In the rows, 128 means zero.
The rows below fall into families. The same turns and mirrors carry the whole set onto itself and the rows of a family onto each other. For each named row, which other rows are in its family? Write them in the order they are listed.
These 30 rows form 5 families of 6 rows each.
ges: [103 126 149 110 128 128 133 105 127 145 106 122 130 154 131 135 108 127
 127 150 101 156 111 125 100]
Velek: [127 123 138  87 135 132 128 149 137 117 136 136 126 144 138 144 144 113
  84 146 147 115 123 152 131]
Rep: [118 111 163 117 109 131 126 103 138 122 105 127 105 129 116 144 117 135
 109 140 101 154 107 137 101]
Dimul: [140  95 140 118 105 121 108 134 124 121 119 144 108 149 100 146 135 129
 138 110 149 120 112 154 102]
zef: [116 104 106 143 127 139 146 127 130 145  98 109 136 120 134 158 139 103
 139 134 122 153 143 151 108]
Dabin: [136 110 129 137 105 113 105 152 122 126 110 141 103 158 107 138 122 127
 141 110 144 117 125 141 113]
zadu: [125 112 110 133 140 125 142 131 137 143  96 109 121 113 142 160 128  89
 146 153 129 147 138 145 117]
Gak: [138 135 133 112 139 137 136 168 119 119 140 147 123 149 140 151 125 114
  89 137 136 107 121 143 112]
Vur: [140 114 140 132 112 129 124 143 157 134  76 101  93 126 148 136 128 101
  93 146 151 123 117 146  96]
Lela: [127 127 129 116 128 118 170 153 122 131 105 122 151 125 144 152 141 150
 120 157 113 127 121 154  80]
Pitu: [147  94 134 118 108 127 109 150 134 124 118 128 102 157 119 151 122 126
 141 122 167 120 106 143 113]
zad: [145 127 130 146 117 144 119 159 159 146  80 110 114 138 150 129 148 108
 101 128 152 131 120 138 104]
zupe: [116 115 142 114 108 123 130 113 115 140 104 128 137 151 120 157 118 134
 111 129  95 162 117 130  92]
zages: [132 138 143 100 129 115 167 151 142 126 115 121 136 129 139 147 142 156
 126 154 119 133 116 167  92]
Runa: [153  95 128 118 103 116 111 140 130 133 113 137 101 145 110 143 123 136
 137 108 136 117 112 125 107]
ras: [123 129 146 100 145 137 131 164 129 119 120 135 118 157 146 172 135 115
  89 143 139 104 123 138 115]
fumab: [118 132 136 105 132 120 182 152 139 141 118 132 147 121 133 142 132 147
 122 145 131 126 127 150  89]
dugi: [146 115 134 134 122 145 116 158 155 145 102 104 110 154 138 117 149 110
 103 136 152 112 103 150  89]
bimo: [121 111 132 126 142 140 153 118 131 130 103 105 123 119 137 155 128  97
 160 140 121 150 130 153 112]
musub: [147 123 127 144 126 125 123 172 154 138  81 101 109 141 128 126 147 103
 104 130 135 114 123 138  95]
San: [127 135 144 108 135 120 163 135 135 131 112 112 150 115 132 129 131 146
 137 161 128 137 111 155  82]
suf: [131 111 122 144 124 135 113 155 158 151  81 109 111 136 132 122 143 106
 103 146 150 117 116 136  84]
panaz: [130  95 133 108 101 124 105 136 120 137 113 149  86 138 125 127 130 135
 142 129 139 112 115 149 105]
nazuf: [125 124 149 102 131 117 175 146 128 143 106 143 119 127 141 140 139 142
 128 173 125 119 116 161 101]
deg: [129 116 113 130 142 140 147 125 120 138  81 108 126 112 132 150 137  89
 134 130 131 158 130 142 109]
pid: [135 122 150 106 135 144 109 159 124 131 136 133 118 148 145 156 127 104
  96 143 145  98 115 127 107]
zavem: [129 143 149 107 135 129 117 173 127 123 128 135 130 148 132 156 137 121
  91 127 136 107 133 130 118]
mes: [110 115 143 124 112 125 129 107 126 120 100 137 128 151 131 137 117 141
 124 128  93 147 109 122  96]
Zali: [117 114 111 130 145 137 135 106 131 143  98 109 122 110 132 141 142 106
 125 153 145 144 132 151 130]
tos: [115 128 145 121 113 123 113  96 121 142 112 132 125 145 124 134 117 127
 117 133  96 151 115 136  94]

The rest of the family of nazuf: Velek, Rep, Vur, panaz, Zali
The rest of the family of ges: Pitu, dugi, bimo, San, pid
The rest of the family of Dimul: zadu, zages, ras, suf, tos
The rest of the family of Runa: Gak, zad, fumab, deg, mes

The rows below fall into families. The same turns and mirrors carry the whole set onto itself and the rows of a family onto each other. For each named row, which other rows are in its family? Write them in the order they are listed.
These 30 rows form 5 families of 6 rows each.
vobo: [102 112 131 139 135 131 102 110 163 130 132 114 134]
rado: [112 111 136 147 113 124  91 130 150 141 131 111 130]
sib: [147 168  94 144 134 113 127 120 158 165 141 126 109]
mubek: [126 184  94 130 125 116 114 138 169 135 141 126 121]
rup: [129 165  85 126 118 117 120 122 184 145 123 121 108]
sodev: [138 170  88 143 126  96 111 111 169 146 137 126 111]
dip: [149 105 121 132 137 123 123 117 133 138 138 114 135]
pumik: [148 157 102 151 138 109 121 139 172 167 101 127 138]
bavi: [109 142 128 131 115 128 108 142 162 134 103 113 160]
ditan: [140 169 119 144 122 124 113 159 170 132 107 128 137]
dis: [102 137 141 139 125 137 104 126 145 126 145 115 140]
Dib: [156 162  93 124 140 103 127 131 145 139 144 124 115]
fako: [143 116 133 144 123 118 112 104 134 124 142 116 123]
Tud: [132 160 119 154 121 130 112 144 185 148 104 127 113]
kel: [138 135  92 119 129 113 131  98 143 152 148 111 124]
Puze: [143 170  93 125 122 104 123 145 161 158 109 118 130]
naza: [153 140  91 119 134 113 130 106 164 118 130 122 117]
kovek: [119 132 150 152 135 125 106 142 143 153 115 117 145]
per: [120 110 133 150 138 131  99 143 148 154 139 117 132]
nizer: [129 136 107 121 147 107 117 111 133 134 162 117 126]
Kosa: [121 116 135 131 145 113 113 114 132 135 134 112 152]
Godo: [137 121 122 138 145 127 116 107 153 114 151 124 112]
Nat: [145 161 103 156 125 101 102 146 179 148 108 130 124]
tufam: [121 126 134 148 127 129 109 130 176 139  92 119 144]
Monep: [145 141  99 130 125  99 123  86 147 130 139 118 125]
molem: [135 161  93 114 132 108 127 107 154 116 139 120 141]
lidi: [113 160 122 142 119 119 107 153 161 170 108 115 134]
rusu: [121 128 117 147 114 110  92 148 172 148  99 115 143]
Megis: [142 141 131 135 139 125 123 113 137 107 147 125 137]
ruka: [110 130 112 145 134 116 101 144 170 170 109 115 149]

The rest of the family of sodev: rado, fako, Nat, Monep, rusu
The rest of the family of bavi: mubek, ditan, dis, molem, Megis
The rest of the family of nizer: Dib, Puze, kovek, Kosa, lidi
The rest of the family of per: sib, dip, pumik, kel, ruka

The rows below fall into families. The same turns and mirrors carry the whole set onto itself and the rows of a family onto each other. For each named row, which other rows are in its family? Write them in the order they are listed.
These 32 rows form 4 families of 8 rows each.
zel: [154 104 114 132 125 125 128 115]
mol: [150 109 118 131 127 117 129 118]
buko: [150 103 116 117 147 127 117 136]
Mafom: [137 132 141 135 148 161 111 160]
Som: [131 105 148 172 124 134 143 137]
ketib: [154  98 120 114 143 138 124 131]
riru: [134 117 143 179 137 163 118 124]
luz: [133 100 146 178 125 132 131 132]
takib: [143 109 148 154 150 180 121 135]
pul: [144 114 135 177 131 170 129 124]
Duf: [143 115 149 157 140 178 107 139]
lik: [138 113 141 181 137 163 120 130]
nopug: [159 123 127 127 148 140 116 166]
vuk: [140 134 144 136 147 159 121 163]
zifon: [143 119 153 156 142 178 114 138]
tef: [150 108 110 136 133 124 136 116]
Midap: [146 113 145 154 139 182 114 135]
vagek: [158 103 141 162 128 114 142 132]
nabi: [139 126 137 137 142 163 123 169]
mam: [135 103 147 177 119 131 128 134]
zedin: [159 125 128 124 149 141 108 160]
siso: [138 102 146 178 121 131 134 141]
somo: [151 105 143 159 123 113 135 121]
meke: [156 125 124 125 155 143 111 159]
duz: [148 110 145 159 129 111 141 128]
Pulu: [136 112 139 177 141 167 124 121]
nafu: [152 106 115 135 126 118 122 118]
rimuf: [162 128 131 126 155 141 124 160]
bal: [148 108 143 161 129 110 132 122]
Duv: [141 133 139 133 143 165 114 159]
Kadug: [149 104 115 117 151 134 120 127]
vami: [149 107 121 115 149 127 115 130]

The rest of the family of zifon: mol, buko, luz, lik, somo, meke, Duv
The rest of the family of ketib: Som, takib, pul, tef, vagek, nabi, rimuf
The rest of the family of riru: Mafom, Duf, mam, zedin, nafu, bal, vami

The rows below fall into families. The same turns and mirrors carry the whole set onto itself and the rows of a family onto each other. For each named row, which other rows are in its family? Write them in the order they are listed.
These 35 rows form 7 families of 5 rows each.
Vip: [151  97 153 110 151 132 152  96 117 127 103  92 122 174 137 121 137  97
 112 143 107 159 143]
Pefab: [118  94 166 134 128 136 154 118 121 139  96  92 138 172 122 110 123 114
 106 130 113 159 140]
nop: [135 131 125 136 134 120 135 109 153 132 145 134 127 130  79 129 132 118
 135 137 120 139 148]
kabu: [157 122 138 123 108 129 141 134 131 138 108 154 112 121 112 129 149 104
 111 116 124 135 153]
zira: [150 108 148 124 128 140 148  99 155  90 110 118 130 163 126 157 122 115
  91 125 120 147 138]
Sipil: [133  99 146 112 146 150 159 114  89 137 108  88 119 163 118 117 132  98
 106 125 122 165 154]
nirub: [124 118 121 115 126 124 132 109 140 145 158 138 124 134  87 129 150 122
 124 127 137 155 150]
kubu: [140 131 114 115 138 121 145 115 147 149 150 132 126 148  84 138 138 130
 125 133 127 145 138]
Ramu: [140  91 144 110 137 136 153 125 123 144  91  97 131 163 125 105 149 107
 115 145 121 166 146]
zas: [120 124 133 123 139 123 128 119 157 128 143 126 146 152  89 122 148 134
 120 154 125 140 140]
nase: [146 110 158 117 140 137 132 146 122 150 130  93 128 159 116 100 125  92
  95 140 119 115 182]
Veves: [131 120 161 113 133 132 143 141 128 138 126  87 142 165 123  96 139  91
  97 130 123 133 192]
lev: [121 103 165 133 116 131 155 141 124 131 126 120 118 165 131 102 120 101
  80 134 102 128 176]
Padu: [140 110 139 126 150 129 147  82 151 101 133 112 123 158 106 153 122 116
 111 134 108 154 131]
gere: [126 138 143 131 122 115 129 104 134 135 138 150 141 153  93 125 133 144
  99 147 126 148 147]
kod: [150 149 137 122 113 140 144 128 106 136 135 148 114 138 109 136 136 103
 114 106 131 124 169]
gov: [135 120 161 139 124 131 140  90 136 114 105 119 143 163 109 147 114 133
  94 122 125 158 129]
rur: [135 119 139 127 140 151 154  91 126  97 130 100 130 168 104 156 109 116
  95 120 129 158 152]
tupu: [139 112 161 122 132 133 132 141 141 112 129 115 131 153 121 105 131  99
  74 150 113 117 188]
Rimu: [136 115 147 114 137 132 133  82 143  90 128 112 130 163 101 164 112 116
 108 121 127 147 165]
dozif: [137 123 143 127 103 118 150 131 116 149 129 164 110 142 117 115 138 116
  96 129 116 139 165]
zolop: [132 115 151 106 149 134 136  83 146 101 147 114 137 160 113 152 126 127
  93 127 134 153 142]
zil: [123 111 165 102 148 127 136 131 120 119 132  96 127 164 115 109 129  94
 101 138 108 123 200]
non: [159 129 137 122 117 133 143 141 137 144 140 143 108 131 108 132 124 100
 105 111 123 110 169]
rira: [129 127 159 115 142 143 139 139  99 128 145 108 123 160 117 106 131  96
  86 135 117 118 189]
nula: [122 145 121 126 133 137 140 108 127 134 151 122 139 158  81 133 134 130
 131 135 138 149 151]
Golep: [150 130 144 108 111 123 141 126 117 129 121 144 105 138 115 139 138  91
 116 104 116 127 187]
Bofa: [134  92 151  99 145 134 151 104 109 134  93  92 121 160 114 128 133 102
 131 120 121 166 157]
rerav: [121 133 126 109 131 115 124 109 133 139 144 128 133 153  80 130 147 123
 142 139 129 146 168]
Vinag: [146 108 160  98 143 138 156 103 119 131  97  91 135 165 137 128 139 105
 108 112 132 166 145]
dofo: [156 117 164 117 137 130 137 128 118 132 117 103 128 163 134  96 130  86
  99 151 113 122 188]
seruk: [148 124 139 127 101 132 141 136 136 133 138 134 112 132 112 127 136  88
  97 102 126 130 189]
fam: [152 118 136 117 150 131 141  88 148 111 134  99 134 175 105 158 118 124
  88 135 121 153 139]
Tis: [162 135 144 131 114 126 136 132 132 139 121 142 117 126 108 113 129  91
 118 126 122 119 183]
vom: [163  96 150 111 143 141 146 110 113 143  95  81 124 169 125 129 129  99
  99 127 122 157 146]

The rest of the family of Sipil: kod, rur, rira, nula
The rest of the family of kabu: zira, Ramu, zas, tupu
The rest of the family of rerav: Rimu, zil, Golep, Bofa
The rest of the family of nase: kubu, non, fam, vom

The rows below fall into families. The same turns and mirrors carry the whole set onto itself and the rows of a family onto each other. For each named row, which other rows are in its family? Write them in the order they are listed.
These 18 rows form 3 families of 6 rows each.
lon: [114 140 106 129 136 153 151 152 126 120]
pebi: [122 114 126 159 143 125 143 141 113 138]
tupo: [146 143 153 127 102 134 120 137 130 117]
tasa: [116 143 114 156 154 130 142 142 125 145]
kol: [129 143 114 162 146 136 142 126 108 133]
fatu: [133 139 151 124 106 140 128 118 150 107]
Feki: [120 117 103 121 132 150 150 130 118 126]
Vipod: [130 144 133 126 141 116 102 100 130 118]
neta: [125 122 111 117 140 149 135 159 132 126]
Guku: [126 151 147 134 147 115 122 100 109 135]
gupe: [122 145 159 130 135 121 113 104 133 137]
Befi: [115 134 139 127 152 107 124 134 146 151]
patir: [144 129 139 117 109 136 134 140 154 106]
sukib: [123 122 137 106 143 109 123 137 148 133]
puv: [144 159 134 118 117 138 164 128 117 116]
ketiz: [131 137 134 128 165 101 132 133 145 125]
seteb: [123 150 130 133 108 146 160 119 125 101]
zubav: [135 152 138 145 110 129 157 108 112 112]

The rest of the family of kol: neta, Guku, patir, sukib, zubav
The rest of the family of Befi: lon, tasa, fatu, gupe, seteb

The rows below fall into families. The same turns and mirrors carry the whole set onto itself and the rows of a family onto each other. For each named row, which other rows are in its family? Write them in the order they are listed.
These 32 rows form 4 families of 8 rows each.
vun: [146 135 133 153 121 156 179  90 112 155 145 108  93 167 131 107 120 126
 131 132 110 119 103 145 127 130]
ligo: [127 125 142 117 128 126 133  94 119 174 137 131 128 114 152  97 120 139
 125 122 145 145 127 163 142 118]
zulas: [133 130 121 151 115 119 128 127 124 137 159 107 115 116 168 145 150 161
 136 130 153 150 137 130 133 125]
Fetet: [131 130 106 137 133 120 125 136 131 136 155 112 123 114 167 144 144 164
 141 112 142 147 121 129 141 115]
fipek: [144 126 135 151 113 153 164 100 104 156 134 115  92 169 128 104 120 127
 129 137 121 107 102 147 122 127]
Morib: [136 138 124 140 135 142 165 108 110 151 136 118  91 156 137  85 120 121
 136 119 115 113  82 145 140 128]
Depem: [150 143 131 154 124 161 178  99 102 165 143 118  97 168 133 106 126 136
 125 126 112 117 109 141 122 134]
kezu: [125 119 149 120 122 115 147 102 124 180 136 123 129 107 152  96 120 137
 120 125 143 141 131 151 132 126]
pulem: [139 120 118 149 109 124 137 135 124 136 151 103 110 109 165 158 140 162
 126 122 131 152 138 131 125 126]
Dut: [127 139 111 179 122 125 129 109 116 144 133 102 119 164 132 148 145 159
 108 133  90 124 100 122 132 122]
Let: [133 125 110 121 131 104 129 137 123 135 153 116 120 116 171 131 141 172
 137 121 134 150 120 120 122 121]
Gog: [135 134 101 171 121 121 130 115 118 133 141 103 118 153 130 138 142 156
 100 124  79 143  93 128 139 121]
gomo: [115 141  93 175 120 117 131 113 111 152 128 114 110 161 126 134 147 158
 103 140 111 132  88 129 134 128]
rati: [124 146 104 176 121 128 138 107 115 133 138 109 118 165 137 141 134 163
 110 122  80 136  97 127 141 126]
vak: [133 127 124 138 116 116 134 128 123 143 151 108 111 116 172 138 143 174
 134 127 137 152 143 118 110 125]
pode: [150 142 115 136 141 149 174 108 102 157 145 125 107 168 132  99 124 133
 127 121 109 115  87 143 133 130]
kitet: [111 146  92 178 112 122 142 105 106 142 136 117 107 163 133 129 143 157
 103 137 103 143 100 129 139 137]
Redi: [122 135 148 109 124 115 142 109 120 176 134 120 132 121 153  91 121 144
 123 122 141 143 136 149 126 128]
tol: [115 149  93 173 117 123 144 110 103 150 143 126 110 159 125 123 150 166
 110 138  96 133 105 126 137 141]
pibut: [126 121 104 130 127 108 135 146 120 129 148 116 115 109 158 146 148 156
 131 121 135 151 119 132 139 128]
Susod: [143 131 153 111 126 123 138 105 131 172 140 110 143 122 162 103 108 149
 121 111 123 137 134 148 123 118]
Femu: [143 125 120 138 132 153 161 110 111 155 128 120  99 168 129 103 114 131
 134 119 111 105  85 147 130 117]
Nis: [139 124 160 119 129 134 131  90 125 166 141 120 137 118 159 111 117 140
 130 115 124 135 137 158 139 110]
Sopo: [138 134 115 138 137 152 177 103 116 155 139 120  95 164 129  98 121 131
 130 121 111 119  83 149 136 127]
roli: [150 137 139 161 118 159 167  97 115 158 139 105  87 156 144  99 113 126
 130 121 113 113 101 143 126 126]
bipad: [140 131 154 118 133 122 138  95 126 168 136 115 134 110 168 110 103 135
 124 113 118 126 117 157 141 120]
lide: [136 145  98 174 119 131 140 108 114 145 150 115 121 160 134 136 136 170
 108 128  78 127 102 125 134 131]
bag: [137 120 160 117 131 122 143 104 132 171 138 115 141 110 155 108 112 142
 128 111 119 133 127 149 133 114]
darol: [118 135 154 124 125 123 144  95 116 179 127 123 116 108 160 101 117 133
 124 124 138 134 131 157 138 131]
mog: [112 138 100 179 113 123 137 114 109 146 131 111 101 150 123 130 156 154
 100 134  99 151 108 129 135 132]
fuseg: [127 120 110 134 128 108 132 143 120 137 145 120 120 110 173 137 138 166
 132 112 142 150 117 121 133 120]
vazuv: [135 121 129 150 111 112 134 132 116 136 150 109 117 112 174 145 139 162
 133 122 141 150 138 117 123 124]

The rest of the family of Let: Depem, vak, pode, Redi, tol, Susod, lide
The rest of the family of fipek: ligo, zulas, Fetet, Dut, gomo, Femu, Nis
The rest of the family of vun: kezu, rati, kitet, Sopo, bag, fuseg, vazuv

